A hidden rule labels the rows of this table. It goes by one to three of the table's principal directions, not those with the most spread.
0.844 0.513 -1.345 0.552 -0.647 0.700 -0.182 1.273 0.016 -0.346 -0.909 0.330 -1.567 -0.556 -1.093 -0.513 0.936 1.138 1.387 -0.118 -0.124 1.433 -0.632 0.081 -1.695 0.965 -1.281 -1.768 2.303 -0.746 0.877 -0.940 2
-0.641 -0.776 2.185 -0.406 1.846 -1.501 -1.622 -2.306 -0.108 1.401 0.805 -0.376 2.496 -2.270 2.587 -0.559 -0.325 -1.406 -1.442 -0.731 0.390 -3.016 1.106 -0.142 1.570 -1.459 3.327 3.960 -4.141 1.364 -1.026 1.539 3
-1.688 -3.864 2.088 1.403 1.134 -0.043 -0.333 1.162 0.954 -0.215 0.333 1.178 1.477 -1.064 -1.113 2.753 2.866 -0.340 -0.291 2.638 1.023 -0.064 -0.517 0.418 -1.508 -1.393 0.886 -1.894 1.402 -0.756 -0.906 -2.059 3
-0.724 -2.518 0.870 -0.366 1.156 0.156 -0.734 1.136 0.511 0.336 0.109 0.003 0.905 -3.504 -0.385 0.841 3.224 1.061 -0.853 0.290 0.668 -1.175 0.729 0.431 -0.754 -0.458 0.238 -0.244 -0.434 -0.467 -1.356 0.050 3
-1.031 1.090 1.167 -0.197 0.185 -1.753 -1.278 -0.763 0.572 1.624 -0.302 -0.123 -0.029 -1.002 0.509 0.248 -0.791 0.618 -0.279 0.596 0.402 -1.986 0.119 -0.634 1.001 -0.315 2.466 0.978 -0.479 1.268 1.177 1.469 2
-2.205 -0.930 1.143 0.743 0.362 -0.733 0.961 -0.008 1.880 0.013 2.018 -0.036 1.905 1.210 0.045 2.705 -0.449 -1.066 0.165 2.386 -0.043 -0.814 -0.447 -0.459 1.187 0.003 2.438 -0.654 -0.498 0.100 -1.378 -0.114 1
-0.482 -0.739 0.007 -1.192 0.726 -0.697 0.049 3.392 1.092 -0.425 0.777 0.141 0.552 -1.760 -1.186 3.344 2.328 1.639 0.430 0.562 1.923 -1.292 0.284 -0.924 -1.091 -0.137 2.885 -1.974 2.637 0.402 -0.412 0.954 2
1.564 0.551 -0.808 -0.268 0.663 1.222 -0.114 -0.802 -1.686 -1.730 2.043 -0.025 1.455 1.983 1.622 -0.682 0.137 -1.472 0.048 -0.490 -0.216 1.142 0.474 1.312 0.252 0.024 -2.071 -0.261 -2.723 -1.453 -1.750 -1.000 2
-0.330 -1.634 -0.300 -1.367 -1.050 -1.020 0.058 -0.065 0.203 2.137 -2.082 -1.217 -0.629 -1.789 0.030 -1.078 0.065 1.132 -1.139 -1.679 -0.184 -1.588 0.508 -0.951 -0.599 -0.201 -0.314 1.811 0.432 1.355 0.080 1.079 2
-0.905 -0.577 1.784 1.676 0.907 -0.249 0.180 -1.505 -0.792 -0.869 1.657 1.108 1.869 2.721 0.968 1.379 -0.425 -2.655 -0.490 2.624 -0.147 0.440 -0.459 1.234 0.986 -1.301 0.548 -0.703 -1.762 -1.004 -0.626 -1.386 2
0.888 -1.663 1.982 0.721 0.394 -0.107 -1.177 -2.353 -1.079 0.576 0.850 -0.298 0.736 0.505 -0.085 -0.074 -1.241 -1.447 -1.644 0.538 -1.025 -0.103 0.296 0.558 0.794 -0.917 -0.784 1.690 -2.205 0.734 -2.101 0.635 1
0.300 0.138 -0.181 -1.087 -0.071 0.459 0.379 0.621 -1.000 -0.641 1.367 -0.451 0.611 1.353 0.562 0.866 -0.332 -0.461 -1.102 -0.059 0.501 0.126 0.214 0.521 -0.097 -0.529 -0.800 -1.070 -0.591 0.010 -0.640 0.427 4
-1.877 -0.287 -0.855 1.030 0.597 0.775 0.703 -0.713 0.990 -0.495 1.888 -1.174 0.678 0.150 0.785 -0.772 0.753 -1.673 -0.106 0.022 -0.718 -0.713 -0.284 0.910 1.722 1.157 0.583 0.212 -2.940 -0.098 -2.439 -0.280 2
0.782 1.654 -1.402 -0.916 -1.223 -0.151 0.175 -0.266 -0.084 0.751 -0.700 -0.671 -0.611 0.585 0.840 -1.391 -1.833 0.477 0.479 -1.503 -0.354 0.155 -0.043 -0.651 -0.179 0.685 -0.634 0.747 0.102 0.525 0.816 0.611 2
-0.180 -1.570 -1.136 0.575 -1.631 -0.030 0.511 -0.935 -0.385 1.475 -2.031 -1.457 -1.847 0.242 -0.650 -2.388 -0.519 -0.528 -0.583 -1.580 -1.199 0.043 -0.439 0.045 -0.449 0.475 -1.657 1.214 0.470 1.141 -0.646 -0.052 1
0.226 0.314 -1.192 -1.735 -0.130 0.256 2.119 1.343 -1.031 -1.407 2.096 -1.210 -0.083 2.343 -0.264 1.676 -0.359 -0.744 -0.809 -0.941 0.571 0.101 0.215 -0.814 0.532 0.119 0.638 -1.241 0.725 0.683 -1.055 1.029 2
-0.766 -1.895 0.570 0.311 0.915 1.018 -0.107 0.942 0.821 -0.207 0.710 -0.231 0.282 -2.763 -0.835 0.394 2.372 0.727 -0.113 0.346 0.149 0.183 0.236 0.335 -0.776 0.178 -0.227 -0.621 0.078 -0.658 -0.838 -0.486 3
-1.592 0.084 2.200 -1.296 1.907 -0.614 -1.064 -0.295 1.617 1.215 0.755 0.325 2.409 -3.998 1.847 1.096 -0.329 0.033 -2.216 -0.369 1.121 -3.389 0.878 -0.592 2.126 -1.194 3.898 2.635 -3.369 1.649 -0.884 2.687 1
-1.440 -1.013 -0.631 -0.919 0.214 0.529 0.909 1.001 0.870 0.466 0.203 -1.038 0.619 -1.828 0.494 -0.139 1.197 0.170 -0.719 -1.296 0.629 -1.131 0.488 0.028 0.350 0.107 0.698 0.499 -0.906 0.392 -1.284 0.703 1
0.118 1.514 -1.027 0.389 -1.402 0.063 1.559 1.464 -0.732 -1.287 -0.307 0.679 -1.414 4.483 -1.484 1.399 -0.733 0.193 1.708 1.337 0.701 2.387 -0.846 -0.015 -0.797 0.069 -1.019 -3.329 3.890 -0.968 2.114 -1.467 2
-1.058 0.342 0.972 0.776 0.107 -0.546 -2.266 -1.929 0.191 1.914 -0.019 -1.085 -0.648 -0.858 0.053 -1.397 -0.745 -0.189 -0.914 -0.134 -0.056 -1.683 0.017 0.579 1.721 0.050 0.798 1.475 -2.286 1.838 -1.064 1.408 0
1.214 2.583 1.047 -1.071 0.443 -0.605 -1.168 -1.166 -0.721 0.086 1.076 0.092 0.795 0.734 1.112 0.066 -2.206 0.325 -0.071 -0.080 0.349 -0.400 0.928 -0.132 1.341 -0.463 0.724 1.377 -1.668 0.382 0.890 1.724 3
0.934 -1.196 0.732 -0.703 0.470 -0.311 -0.001 -0.331 -1.660 0.310 0.525 0.011 0.809 -0.053 0.422 0.683 0.326 -0.558 -0.687 -0.439 0.455 0.167 0.629 -0.388 -0.434 -1.173 0.289 0.365 -0.032 -0.003 -0.803 0.246 1
-1.502 -1.251 3.240 0.498 1.201 -0.184 0.138 0.059 0.724 0.277 0.993 1.344 1.497 -0.558 -0.490 3.050 -0.521 -0.535 -0.832 2.161 1.216 0.133 -0.224 -0.801 0.319 -1.914 2.562 -0.478 0.916 0.342 0.634 -0.061 2
-0.267 1.203 0.777 0.144 0.261 -0.757 -0.909 -0.366 0.927 1.095 -0.518 0.475 0.524 -1.412 0.474 -0.001 -0.696 0.716 0.818 0.186 0.392 -0.809 0.326 -0.342 0.654 -0.078 1.901 1.246 -0.347 0.283 0.744 0.965 0
0.280 -1.782 -0.712 -1.311 0.411 0.647 0.869 0.363 -1.516 -0.686 1.110 -1.358 0.158 -0.166 0.314 -0.279 1.586 -0.699 -1.673 -1.520 0.092 -0.353 0.699 0.287 -0.244 -0.299 -1.090 0.028 -1.084 0.130 -1.776 0.221 4
0.336 1.409 0.224 -0.496 0.378 -0.436 -1.008 1.469 0.924 -0.144 0.659 0.346 0.367 -0.812 -0.212 1.526 -0.120 1.194 0.855 0.490 1.080 -0.618 0.076 -0.360 -0.330 0.183 1.903 -0.745 0.956 0.418 0.511 1.081 4
1.770 0.558 -2.415 -0.802 -1.915 0.925 0.302 -0.345 -1.100 0.130 -2.760 -0.797 -2.482 1.335 -0.467 -3.275 -1.264 0.487 -0.253 -3.082 -0.706 1.072 -0.154 0.023 -0.713 0.699 -3.804 0.964 0.800 0.717 0.552 -0.255 1
0.597 -0.605 -0.221 -0.810 -0.322 -1.447 -0.164 0.640 0.287 0.445 -1.433 0.522 0.695 -0.195 0.306 0.631 0.390 0.774 0.446 -0.148 0.316 -1.072 0.361 -0.646 -0.849 -0.353 0.648 0.682 0.962 -0.003 0.326 0.061 1
0.557 -0.079 -0.080 -0.584 -0.381 -0.746 0.471 -0.362 -0.033 -0.535 -1.429 1.119 0.682 1.872 0.620 0.266 -1.002 -0.454 -0.472 -0.016 -0.140 -0.436 -0.072 -0.340 0.185 -0.679 -0.616 0.785 -0.044 -0.028 0.564 -0.613 1
-0.458 -1.262 0.265 -0.590 0.202 0.322 -0.559 1.037 0.904 0.462 -1.316 0.573 0.277 -2.196 -0.083 0.292 0.964 0.784 -1.161 -0.475 0.711 -0.985 -0.097 -0.078 -0.635 -0.575 -0.146 0.065 0.129 0.543 -0.295 0.060 1
0.326 -0.707 1.718 -0.468 0.919 -0.489 -0.958 0.301 -0.667 0.505 0.551 0.361 0.642 -1.240 -0.352 1.416 0.722 0.662 -0.071 0.463 1.242 -0.085 0.656 -0.468 -0.567 -1.242 1.345 -0.094 0.878 0.135 0.324 0.477 2
-0.498 0.892 -0.778 -0.596 -0.827 0.305 0.816 -0.085 0.069 0.145 0.159 -0.547 -0.147 1.281 0.659 -0.401 -1.366 -0.327 -0.480 -0.486 -0.110 0.085 -0.248 -0.042 0.519 0.221 -0.643 -0.198 -0.485 0.367 0.203 0.272 2
-0.204 -0.695 0.147 0.358 -0.156 -0.812 0.282 0.136 -1.122 -0.156 -0.484 0.331 -0.513 1.573 -0.541 0.693 0.721 -0.508 -0.077 0.695 0.411 0.135 -0.281 -0.003 -0.431 -0.716 0.208 -1.070 1.456 -0.069 0.562 -0.797 1
-1.032 -0.513 0.470 -0.072 -0.257 -0.492 0.080 0.275 0.123 -0.123 0.821 -0.241 0.034 1.868 -0.593 1.752 -0.338 -0.520 -1.256 1.354 0.228 -0.809 -0.511 0.113 0.644 -0.347 0.250 -1.398 0.081 0.847 -0.809 0.310 2
0.109 0.131 0.136 -0.098 0.917 0.067 0.187 0.589 -0.731 -1.488 2.028 0.742 1.235 1.132 0.386 1.872 1.486 -0.322 0.256 1.726 0.335 0.439 0.131 0.508 -0.017 -0.141 -0.103 -2.177 -0.397 -1.632 -0.584 -0.943 2
-0.127 0.748 0.056 1.274 -0.103 -0.449 0.636 -0.891 -0.544 -1.033 1.530 0.129 0.622 3.774 0.245 0.762 -1.038 -1.785 1.074 1.661 -0.450 0.903 -0.454 0.606 0.729 0.102 0.364 -0.833 -0.323 -0.730 -0.274 -0.935 3
-0.516 -1.808 0.126 0.997 -0.280 -0.291 0.519 -0.159 0.128 -0.112 -0.371 -0.020 0.728 1.392 0.072 0.018 0.419 -1.050 0.657 0.593 -0.071 0.407 -0.267 0.546 -0.908 -0.442 -0.278 0.085 0.447 -0.518 -0.304 -1.578 4
-0.449 -2.068 0.298 1.453 -0.291 -0.042 -0.234 -0.068 0.115 0.267 -1.662 0.760 -0.488 -0.308 -0.936 -0.305 1.582 0.002 0.199 1.034 -0.418 0.525 -0.551 0.637 -1.157 -0.259 -1.364 -0.682 1.118 -0.820 0.078 -1.845 2
-0.036 1.294 0.981 -0.182 0.495 -0.714 0.424 0.281 0.153 -1.023 2.238 0.870 1.132 2.318 -0.436 3.217 -0.815 -0.067 0.514 2.462 0.342 0.254 -0.002 -0.638 1.237 -0.077 1.531 -1.725 0.505 -0.570 -0.143 0.355 0
-0.635 1.044 0.493 -0.825 0.304 0.449 -0.834 -0.120 0.521 1.086 0.812 -0.730 0.239 -2.049 0.557 -0.425 -0.253 1.148 -0.306 -0.442 0.518 -0.555 0.622 -0.013 0.727 0.170 0.368 0.471 -1.346 0.353 0.064 1.360 2
0.246 -2.504 2.582 -0.539 -0.205 -0.375 -1.362 0.552 1.297 2.342 -1.175 0.288 0.278 -3.975 -1.672 1.447 0.180 2.722 -0.470 0.877 0.224 -0.071 0.581 -1.178 -1.775 -0.864 -0.152 0.649 2.113 0.462 0.467 0.945 2
0.711 -0.020 0.546 1.234 0.022 0.132 1.033 -0.415 -0.740 -1.696 0.425 1.912 0.489 2.852 -0.049 1.491 -0.858 -1.653 0.058 2.188 -0.880 1.821 -1.074 0.132 -0.470 -0.537 -0.879 -1.715 0.892 -1.403 0.769 -1.958 3
-0.744 -2.297 1.086 -0.430 0.381 0.174 -2.003 0.441 0.672 1.466 -1.203 -0.468 -1.049 -3.895 -1.218 -0.274 1.748 1.571 -2.169 -0.453 0.405 -1.691 -0.020 -0.109 -0.724 -0.425 -0.499 0.217 0.049 1.602 -0.576 0.775 3
0.050 1.051 1.312 -2.094 -0.100 -1.222 -0.688 0.318 2.007 2.060 -1.171 -0.415 0.518 -3.142 0.523 0.435 -2.963 1.583 -1.026 -1.873 0.813 -2.534 0.719 -2.148 0.687 -0.609 3.440 3.583 0.104 3.018 1.233 3.669 3
0.597 -0.951 -0.314 -0.189 0.345 1.469 -0.194 0.401 -0.065 -0.462 0.714 -0.306 0.536 -0.917 0.192 -0.294 0.404 -0.410 -0.642 -0.981 0.108 0.491 0.035 0.524 -0.536 -0.030 -1.085 -0.002 -0.970 0.019 -1.714 -0.118 1
0.421 -0.280 -0.465 -1.457 -0.798 -0.717 0.486 0.114 -0.012 1.164 -1.832 -0.923 -0.957 -1.278 -0.199 -1.033 -0.777 0.872 -0.954 -2.122 -0.173 -1.198 0.609 -1.018 0.014 -0.050 0.256 2.134 0.575 1.518 0.501 1.771 2
1.090 1.886 -1.435 -1.372 -1.757 -2.105 0.739 -1.033 -0.666 0.030 -2.001 -0.153 -0.631 4.345 1.209 -0.865 -3.596 -0.957 -0.579 -1.406 -0.565 -1.382 -0.346 -1.072 0.804 -0.179 0.079 1.889 0.144 1.810 1.541 0.796 2
-0.366 1.252 -0.413 0.576 -0.427 -0.008 0.939 -1.309 0.198 0.065 -1.153 0.638 -0.205 1.121 1.204 -1.348 -2.158 -1.520 -0.201 -0.724 -0.685 0.113 -0.726 -0.366 0.993 -0.052 0.450 1.375 -0.786 0.470 1.095 -0.326 1
0.561 1.844 -1.253 -1.309 0.697 1.305 1.406 0.358 0.441 -1.121 2.204 -0.565 1.388 -0.748 2.080 -0.196 -1.629 -1.290 -0.562 -2.109 -0.181 -0.251 0.191 -0.563 1.167 0.685 1.530 1.216 -2.466 0.525 -1.330 1.592 2
-0.574 -1.269 1.758 1.252 0.659 -0.146 -0.092 -0.792 -0.783 -0.252 0.227 1.092 0.848 1.524 -0.220 1.047 0.461 -1.186 0.209 1.675 0.663 0.978 -0.160 0.447 -0.107 -1.475 0.261 -0.641 0.451 -0.797 0.236 -1.664 1
2.536 2.111 -1.213 0.983 0.316 0.671 -1.065 -0.248 -2.004 -1.729 0.374 1.228 -1.122 1.265 -0.232 -1.069 1.239 0.494 2.465 0.585 -0.424 2.692 -0.217 0.711 -1.271 0.926 -2.243 -2.145 1.016 -2.487 1.333 -2.142 1
0.949 1.155 -0.402 -0.831 -0.305 0.338 0.226 -0.113 0.199 -0.250 0.843 -0.007 0.515 0.842 0.335 0.435 -1.574 0.204 0.220 -0.322 -0.231 0.490 0.093 -0.667 0.446 0.454 -0.363 0.113 -0.378 0.044 -0.464 0.579 0
1.175 2.860 -4.058 0.942 -2.339 1.049 0.529 0.577 -0.670 -1.126 -1.662 -0.729 -3.813 3.281 -1.466 -3.012 -0.177 0.819 2.283 -1.008 -1.191 2.262 -1.079 1.053 -0.573 2.675 -3.958 -2.273 2.034 -0.873 1.205 -1.395 2
-1.344 -1.311 0.371 0.284 0.788 1.141 0.455 0.142 1.399 0.417 0.067 -0.065 0.388 -3.634 0.064 -0.429 1.328 0.192 -0.927 -0.289 -0.492 -0.494 0.052 0.044 0.435 0.365 0.239 0.650 -1.339 -0.194 -1.037 0.206 2
-0.599 -4.153 -1.484 -1.262 -0.124 2.128 1.358 2.851 0.280 0.058 -1.229 -1.100 -0.384 -3.657 -1.004 -0.451 3.660 0.822 -1.744 -2.608 0.786 -0.057 0.338 0.312 -2.147 -0.164 -2.082 -0.676 1.081 0.090 -2.365 -0.404 0
-1.180 -0.354 0.851 -0.254 0.683 0.131 0.541 0.314 0.313 -0.010 1.566 0.324 1.034 0.070 0.297 2.000 -0.040 -0.658 -0.752 0.880 0.741 -0.228 -0.308 -0.723 0.623 -0.618 1.631 -1.093 -0.143 0.288 -0.668 0.067 1
-0.617 0.545 0.707 -0.853 -0.844 -1.827 0.528 -0.452 -0.097 0.576 -0.550 0.250 0.618 2.826 0.813 1.319 -2.395 -0.717 -1.097 0.760 0.329 -1.294 -0.232 -0.689 0.728 -1.156 1.167 0.417 0.236 1.219 1.146 0.721 3
-1.954 0.205 0.488 -0.001 0.208 -0.182 0.645 0.169 2.167 0.505 -0.146 0.288 1.086 -0.795 0.730 0.738 -1.029 -0.450 -0.635 0.199 0.300 -1.522 -0.348 -0.457 1.428 -0.114 2.225 0.959 -1.048 0.963 -0.261 0.785 1
1.021 1.692 -0.287 -1.405 0.594 0.590 -0.578 -0.888 0.078 -0.188 1.418 -0.462 1.377 -0.714 1.934 -0.777 -1.675 -0.375 -1.007 -1.551 -0.268 -0.998 0.743 0.047 1.611 0.319 0.129 1.973 -3.602 0.615 -1.440 1.856 2
0.007 -0.428 -0.155 -0.093 -0.421 0.023 0.391 0.256 0.974 0.368 -1.139 0.112 -0.212 -0.984 0.047 -0.389 -0.884 0.055 -0.197 -0.797 -0.307 -0.189 -0.455 -0.815 -0.694 0.040 0.384 0.949 0.752 0.775 0.678 0.075 3
-0.062 -1.248 0.535 -1.122 1.663 0.689 0.446 2.986 1.108 -1.250 2.246 0.540 2.263 -2.412 -0.053 3.438 2.072 0.511 0.032 0.338 1.733 -0.417 0.441 -0.579 -1.059 -0.491 2.508 -1.455 0.800 -0.378 -1.540 0.459 2
Which label does each new row get?
0.020 0.382 -0.863 0.517 -0.182 0.404 0.643 -0.019 -0.725 -0.942 1.840 -0.476 -0.172 2.077 -0.071 0.512 0.138 -0.989 0.312 0.833 -0.557 0.920 -0.508 0.409 0.123 0.729 -0.664 -1.859 -0.190 -0.637 -0.933 -0.660: 2
-0.539 -0.847 0.542 0.491 0.261 -0.480 -0.601 -0.332 -0.150 0.284 -0.354 -0.035 -0.191 -0.423 -0.142 -0.196 0.907 -0.077 -0.357 0.511 -0.012 -0.596 -0.042 0.397 -0.189 -0.320 0.086 0.042 -0.178 0.077 0.167 -0.334: 4
-0.262 -1.945 -0.329 2.174 1.075 1.308 0.267 -0.247 -0.826 -1.902 2.093 0.007 0.628 1.037 -0.513 0.181 2.901 -1.912 0.440 1.520 -0.787 1.271 -0.312 2.075 -0.018 0.525 -1.436 -1.865 -1.438 -2.030 -2.900 -2.196: 2
0.262 -1.941 0.603 0.709 -0.341 0.971 0.798 -0.730 -1.290 0.309 0.173 -0.177 -0.328 0.625 -0.959 -0.043 0.215 -0.737 -0.406 0.226 -0.494 1.958 -0.018 0.233 -0.471 -0.533 -1.865 -0.536 0.668 -0.656 -1.047 -0.900: 0
0.396 1.643 -0.999 -0.109 0.290 1.127 -0.726 0.345 -0.187 -1.502 2.202 -0.509 -0.014 1.404 0.136 0.004 0.227 0.002 0.222 0.387 0.023 0.437 -0.090 1.153 0.581 1.052 -1.397 -1.753 -1.525 -0.542 -1.078 -0.109: 4
1.334 3.887 -1.494 -0.441 -1.031 0.751 0.670 -0.231 -0.950 -1.069 1.094 0.317 -0.157 3.148 1.161 -0.438 -2.551 -0.255 0.749 0.266 -0.660 1.673 -0.237 0.718 0.790 0.887 -1.843 -1.367 -0.816 -1.146 0.915 0.286: 2
0.836 1.208 -0.629 -0.676 -0.830 0.356 0.091 0.831 0.184 0.011 0.233 -0.515 -0.930 0.154 -0.958 0.240 -0.837 1.348 0.473 -0.191 -0.163 0.686 0.116 -0.277 -0.200 0.827 -0.826 -0.710 1.143 0.129 0.295 1.023: 3
-0.238 -0.081 0.077 0.770 -0.255 0.206 -0.225 -0.968 0.457 0.973 -0.155 -0.695 -0.537 -1.179 -0.059 -1.312 -0.584 -0.103 0.259 -0.408 -0.862 0.126 -0.137 -0.074 0.176 0.598 0.088 1.118 -0.554 0.391 -0.198 0.367: 3
-0.179 -1.069 -0.968 1.032 -0.451 0.559 -0.205 -0.536 -0.695 0.161 -1.806 -0.137 -1.100 0.130 0.001 -2.263 0.973 -0.840 -0.348 -1.036 -0.331 0.224 -0.482 1.117 -0.516 -0.035 -1.764 0.273 -0.342 0.006 -0.340 -1.280: 2
-1.727 -2.476 2.032 1.191 0.707 -0.330 -0.400 -0.519 0.739 1.335 -0.711 -0.257 -0.503 -3.076 -1.370 -0.125 1.833 0.618 -0.391 0.946 -0.187 -0.547 0.269 -0.005 -0.109 -0.455 0.910 0.848 0.503 0.129 0.313 -0.078: 3
0.312 -0.620 0.146 -1.185 -0.287 -0.339 -0.391 0.670 0.511 1.738 -2.037 -0.261 -1.001 -3.787 -0.625 -0.666 0.435 2.066 -0.487 -1.638 0.208 -0.828 0.539 -1.308 -0.861 -0.051 0.468 1.386 1.400 0.979 0.906 1.427: 1
0.242 1.022 -0.671 0.404 -0.527 0.225 -1.503 -0.194 0.769 1.041 -1.809 0.291 -1.211 -1.733 -0.018 -1.755 -0.260 1.060 0.308 -0.796 -0.211 -0.322 -0.506 0.097 -0.297 0.694 -0.660 0.424 -0.020 0.554 0.633 0.142: 1
-0.103 -0.719 -0.034 -0.252 0.098 1.031 -0.662 -0.359 0.065 1.102 -0.823 -0.250 -0.403 -2.828 0.708 -1.688 0.155 0.185 -1.058 -1.620 -0.003 -0.039 -0.219 -0.223 -0.769 -0.211 -0.742 0.848 -0.741 0.646 0.062 -0.038: 2
0.033 0.104 -0.387 0.786 0.286 0.555 0.795 -0.454 -0.486 -1.242 0.035 1.092 0.735 1.709 1.100 -0.216 -0.307 -1.897 -0.040 0.172 -0.165 0.783 -0.686 0.505 0.054 -0.446 -0.373 -0.344 -0.732 -0.773 0.031 -1.616: 1
-0.100 -0.929 -1.969 -0.830 -0.771 1.232 1.197 0.480 -0.945 -0.097 -1.220 -1.154 -1.727 -0.487 -0.029 -2.248 1.040 0.001 -1.132 -2.424 -0.285 0.439 -0.147 0.125 -0.830 0.390 -2.481 -0.178 0.266 0.227 0.040 -0.616: 3
0.664 -0.185 -0.902 -0.591 -0.299 0.682 -0.975 0.710 0.636 1.082 -2.219 -0.623 -1.727 -3.708 -0.587 -2.189 0.407 1.497 -0.418 -2.766 0.131 -0.671 0.086 -0.467 -0.935 0.532 -0.304 1.563 0.634 1.470 0.316 1.121: 2
0.349 1.057 0.646 0.619 0.001 -0.181 -0.391 -0.030 -0.929 -0.357 0.178 1.313 0.446 1.732 0.289 0.910 -0.302 -0.205 0.813 1.634 0.581 1.182 -0.242 0.640 -0.403 -0.768 -0.277 -1.606 0.748 -1.190 1.190 -0.985: 1
-0.902 -0.103 -0.239 -0.899 0.787 0.976 -0.879 1.545 2.569 1.070 -0.416 -0.370 0.205 -5.515 0.198 -0.388 0.885 1.669 -0.505 -1.888 0.826 -1.731 0.126 -0.812 -0.051 0.673 1.926 1.185 -0.672 1.396 -0.776 1.681: 1
-1.128 -0.040 0.528 1.624 0.800 0.608 1.347 0.930 0.566 -1.381 2.454 0.908 1.058 0.742 -0.605 2.552 1.263 -0.782 1.423 2.915 -0.065 1.558 -0.554 0.483 0.116 0.388 1.189 -2.866 0.824 -2.048 -0.551 -1.275: 2
0.301 -0.327 1.200 0.321 0.341 0.187 -1.028 -1.603 -0.738 0.820 1.466 -0.701 0.491 -0.331 0.164 -0.256 -0.480 -0.323 -0.498 0.463 -0.535 0.209 0.524 0.455 0.731 -0.154 -0.509 0.650 -1.841 0.023 -1.362 0.692: 1
1.342 3.811 -2.393 -2.849 -0.459 0.429 -0.860 0.810 0.656 -0.301 -0.162 -0.852 -0.521 -0.660 1.350 -1.439 -1.813 1.496 -0.971 -2.980 0.294 -1.981 0.576 -0.272 1.577 1.369 -0.417 1.236 -2.292 1.654 -0.331 2.935: 1
